In the data rows, the value 50 means zero.
Here are some points, one per row:
[69 45 61 65 41 59 36 36 55 65 45 59 57 51 73 49 57 66 34 52 59 47 57 46
 41 51 43 63 38 47 37 52 50 39 42 38 37 50 63 53 47 45 34 43]
[57 53 54 58 44 58 61 57 79 54 51 60 53 57 52 63 52 51 46 62 47 55 60 52
 60 44 51 46 80 59 53 52 39 71 55 47 32 58 46 22 44 40 53 50]
[55 52 51 59 71 47 56 47 43 49 57 49 37 52 61 40 44 58 54 51 41 61 57 41
 33 51 41 45 52 50 58 50 42 38 62 42 25 54 47 33 52 63 58 65]
[42 32 50 60 49 61 53 53 39 61 48 59 58 58 55 49 46 46 49 62 52 16 32 49
 47 65 60 44 49 50 55 41 48 53 51 34 48 43 54 47 59 53 55 56]
[47 43 44 47 36 46 65 43 48 51 36 40 47 35 53 47 22 35 47 40 57 70 58 70
 45 59 50 45 42 53 56 76 39 56 53 61 49 29 58 47 68 37 47 44]
[62 64 51 63 34 51 54 48 17 41 46 43 50 56 53 58 63 36 58 66 47 53 42 52
 39 54 39 57 52 62 48 66 59 52 46 44 50 51 38 46 39 48 55 59]
[51 64 42 51 55 52 41 71 43 37 47 49 53 42 43 49 44 44 47 56 58 59 54 38
 54 57 62 36 36 41 53 41 63 57 58 39 31 54 30 54 49 52 11 25]
[30 38 48 30 37 56 48 36 43 54 63 59 52 43 58 75 36 36 42 44 56 67 47 40
 37 57 49 33 40 55 46 44 53 50 36 64 53 65 47 49 42 56 62 47]
[45 50 52 41 35 34 53 48 45 40 53 57 44 38 42 46 57 55 42 37 31 21 48 58
 36 44 44 44 57 56 58 55 53 44 46 38 33 46 48 39 27 39 46 54]
[21 56 60 47 61 49 51 70 54 50 38 50 60 51 64 42 67 53 42 55 52 48 46 52
 59 55 42 54 44 55 68 70 47 40 50 56 63 61 53 31 55 55 45 57]
[49 36 40 48 56 44 25 43 48 50 47 40 47 43 63 60 51 61 37 55 49 45 45 61
 42 42 60 69 60 48 44 56 46 53 51 37 51 55 20 51 58 56 52 50]
[44 64 50 47 56 50 54 29 46 55 49 52 62 56 41 53 57 45 59 30 64 45 57 63
 62 44 45 57 45 57 65 40 26 52 43 63 41 57 44 69 60 52 46 62]
[53 44 46 46 52 35 59 41 36 50 62 52 58 42 57 27 54 69 36 77 56 58 58 44
 62 44 43 52 51 66 61 44 51 56 49 51 63 42 49 49 49 48 51 53]
[68 27 52 20 62 52 54 59 47 58 47 40 64 62 42 64 54 36 53 35 63 50 67 52
 44 51 45 55 39 67 47 37 48 45 65 55 57 44 54 50 50 60 50 57]
[53 41 68 53 51 52 48 51 41 40 53 67 55 56 34 36 52 40 47 44 41 60 32 24
 55 50 56 65 59 40 43 51 32 37 48 56 53 38 30 46 55 55 45 16]
[40 70 60 48 51 44 65 40 53 53 46 22 54 64 53 45 32 55 47 49 39 42 39 50
 47 52 50 79 53 48 59 26 57 44 61 51 61 54 51 30 29 59 49 44]
[54 47 47 36 42 52 67 71 60 50 49 48 44 47 60 49 51 64 59 38 67 43 27 21
 49 46 37 61 47 44 37 57 50 81 51 65 30 38 42 61 48 58 46 52]
[52 44 51 52 65 65 59 33 59 43 49 20 46 62 48 33 55 51 37 55 26 34 43 45
 47 54 54 41 48 66 46 52 54 55 39 52 62 55 46 51 61 49 41 53]
[50 50 48 43 57 54 58 40 70 56 65 63 57 44 35 53 35 42 58 44 67 61 44 64
 46 58 47 46 62 63 40 69 73 38 25 46 56 42 50 50 45 72 48 55]
[52 41 47 55 56 37 35 42 64 47 44 38 47 65 50 46 56 49 49 51 85 38 36 30
 43 51 61 45 51 47 75 58 66 49 55 47 38 57 59 46 44 46 67 40]
[53 68 56 56 61 49 45 57 52 44 56 41 64 40 67 44 53 44 41 42 53 42 62 43
 48 52 40 40 77 41 62 46 48 52 54 55 70 30 42 39 50 32 51 55]
[59 59 47 46 36 37 39 56 56 31 63 54 79 55 59 45 51 52 63 49 34 50 41 52
 60 53 61 47 53 41 38 51 48 44 64 56 40 57 71 56 72 65 48 49]
[50 47 27 51 47 52 62 64 53 49 54 53 59 53 58 48 61 50 60 36 32 69 37 46
 38 46 45 47 54 48 59 41 54 68 45 21 60 59 62 67 55 56 45 28]
[43 49 50 53 57 43 51 43 46 63 32 48 36 39 37 56 69 38 39 51 51 58 54 65
 48 57 48 43 64 43 37 42 49 59 67 66 46 51 58 64 40 66 55 51]
[48 55 45 64 50 39 62 37 59 41 49 47 46 58 51 52 52 40 44 56 54 47 45 39
 55 33 32 42 29 44 39 47 42 36 61 30 61 51 48 44 46 54 49 65]
[50 44 52 64 58 54 42 39 39 65 64 60 42 54 40 62 43 61 51 35 51 55 47 58
 56 48 50 43 48 50 59 64 62 58 76 63 65 51 59 58 39 43 38 60]
[55 49 60 66 62 47 50 58 53 68 59 55 49 37 48 55 40 24 54 46 45 48 51 61
 63 26 52 61 40 53 62 42 78 51 31 75 44 56 54 53 72 40 56 54]
[32 44 48 61 49 39 53 64 51 31 42 70 38 63 51 51 34 60 46 56 58 39 71 47
 37 50 40 60 69 59 43 43 59 42 49 47 58 50 52 60 61 37 48 51]
[65 48 48 49 50 30 46 56 44 69 59 41 38 44 25 69 41 53 58 53 53 42 57 53
 46 64 45 43 46 41 45 50 32 51 27 55 65 63 57 46 53 48 44 53]
[44 71 42 60 33 54 50 61 60 54 53 44 48 61 37 62 57 58 43 59 34 52 58 40
 36 46 71 55 42 55 61 58 46 44 44 51 52 28 41 61 47 47 62 59]
[54 66 52 44 40 58 49 42 48 66 55 56 46 48 49 31 47 69 44 46 45 31 67 53
 54 52 39 48 46 40 40 59 57 46 67 37 56 62 30 52 62 50 71 37]
[72 45 54 44 38 60 46 49 44 36 20 57 42 31 42 55 43 67 38 45 56 60 43 65
 51 45 52 25 47 56 51 36 47 43 44 66 66 54 57 47 59 62 59 48]
[43 58 60 61 72 55 48 55 44 38 60 47 56 43 48 53 54 53 50 56 63 44 40 55
 39 47 73 57 36 65 29 53 40 70 51 38 54 51 64 46 43 42 66 45]
[52 52 42 36 54 51 64 48 45 66 35 61 50 47 33 42 49 41 50 35 49 70 48 52
 61 60 62 65 56 50 43 46 55 44 51 45 47 60 58 55 47 26 50 86]
[41 54 35 39 48 55 37 47 32 42 43 48 53 64 57 49 48 49 72 48 41 43 63 40
 72 31 62 44 57 30 34 57 54 58 43 44 38 44 74 44 53 68 46 43]
[53 45 57 40 61 50 65 60 49 46 48 55 55 48 65 50 48 53 67 68 36 52 46 48
 55 46 62 41 50 39 49 60 39 28 47 48 51 51 48 85 32 41 46 26]
[37 42 57 50 45 75 35 51 49 59 62 30 46 38 22 58 56 59 54 65 54 58 46 69
 51 43 36 44 55 44 47 37 49 37 50 55 39 46 58 56 56 43 47 55]
[52 62 59 28 47 46 34 36 69 59 40 60 15 41 59 70 63 40 79 55 45 57 50 48
 57 63 48 47 37 52 53 33 50 49 54 57 58 34 51 45 60 33 51 49]
[53 47 45 55 32 56 38 71 57 45 65 54 25 59 69 30 52 37 43 50 61 46 57 63
 55 48 60 56 55 50 55 47 40 46 47 53 55 56 45 50 36 50 47 55]
[51 33 40 63 50 52 39 47 59 25 47 53 68 54 47 36 54 57 62 49 29 61 68 51
 70 63 43 55 33 24 45 49 56 66 42 53 43 50 46 48 33 53 60 49]
These points spread out most along one direction. For each point below, how far along it does it lie, from 0 to 99? The average is 50, and the first point in the table lies past the average. One standard deviation of the points above along it is 16.
[45 50 52 41 35 34 53 48 45 40 53 57 44 38 42 46 57 55 42 37 31 21 48 58
 36 44 44 44 57 56 58 55 53 44 46 38 33 46 48 39 27 39 46 54] 58
[57 53 54 58 44 58 61 57 79 54 51 60 53 57 52 63 52 51 46 62 47 55 60 52
 60 44 51 46 80 59 53 52 39 71 55 47 32 58 46 22 44 40 53 50] 56
[42 32 50 60 49 61 53 53 39 61 48 59 58 58 55 49 46 46 49 62 52 16 32 49
 47 65 60 44 49 50 55 41 48 53 51 34 48 43 54 47 59 53 55 56] 60
[72 45 54 44 38 60 46 49 44 36 20 57 42 31 42 55 43 67 38 45 56 60 43 65
 51 45 52 25 47 56 51 36 47 43 44 66 66 54 57 47 59 62 59 48] 27
[59 59 47 46 36 37 39 56 56 31 63 54 79 55 59 45 51 52 63 49 34 50 41 52
 60 53 61 47 53 41 38 51 48 44 64 56 40 57 71 56 72 65 48 49] 67
[52 52 42 36 54 51 64 48 45 66 35 61 50 47 33 42 49 41 50 35 49 70 48 52
 61 60 62 65 56 50 43 46 55 44 51 45 47 60 58 55 47 26 50 86] 26
[49 36 40 48 56 44 25 43 48 50 47 40 47 43 63 60 51 61 37 55 49 45 45 61
 42 42 60 69 60 48 44 56 46 53 51 37 51 55 20 51 58 56 52 50] 59
[47 43 44 47 36 46 65 43 48 51 36 40 47 35 53 47 22 35 47 40 57 70 58 70
 45 59 50 45 42 53 56 76 39 56 53 61 49 29 58 47 68 37 47 44] 26
[21 56 60 47 61 49 51 70 54 50 38 50 60 51 64 42 67 53 42 55 52 48 46 52
 59 55 42 54 44 55 68 70 47 40 50 56 63 61 53 31 55 55 45 57] 57
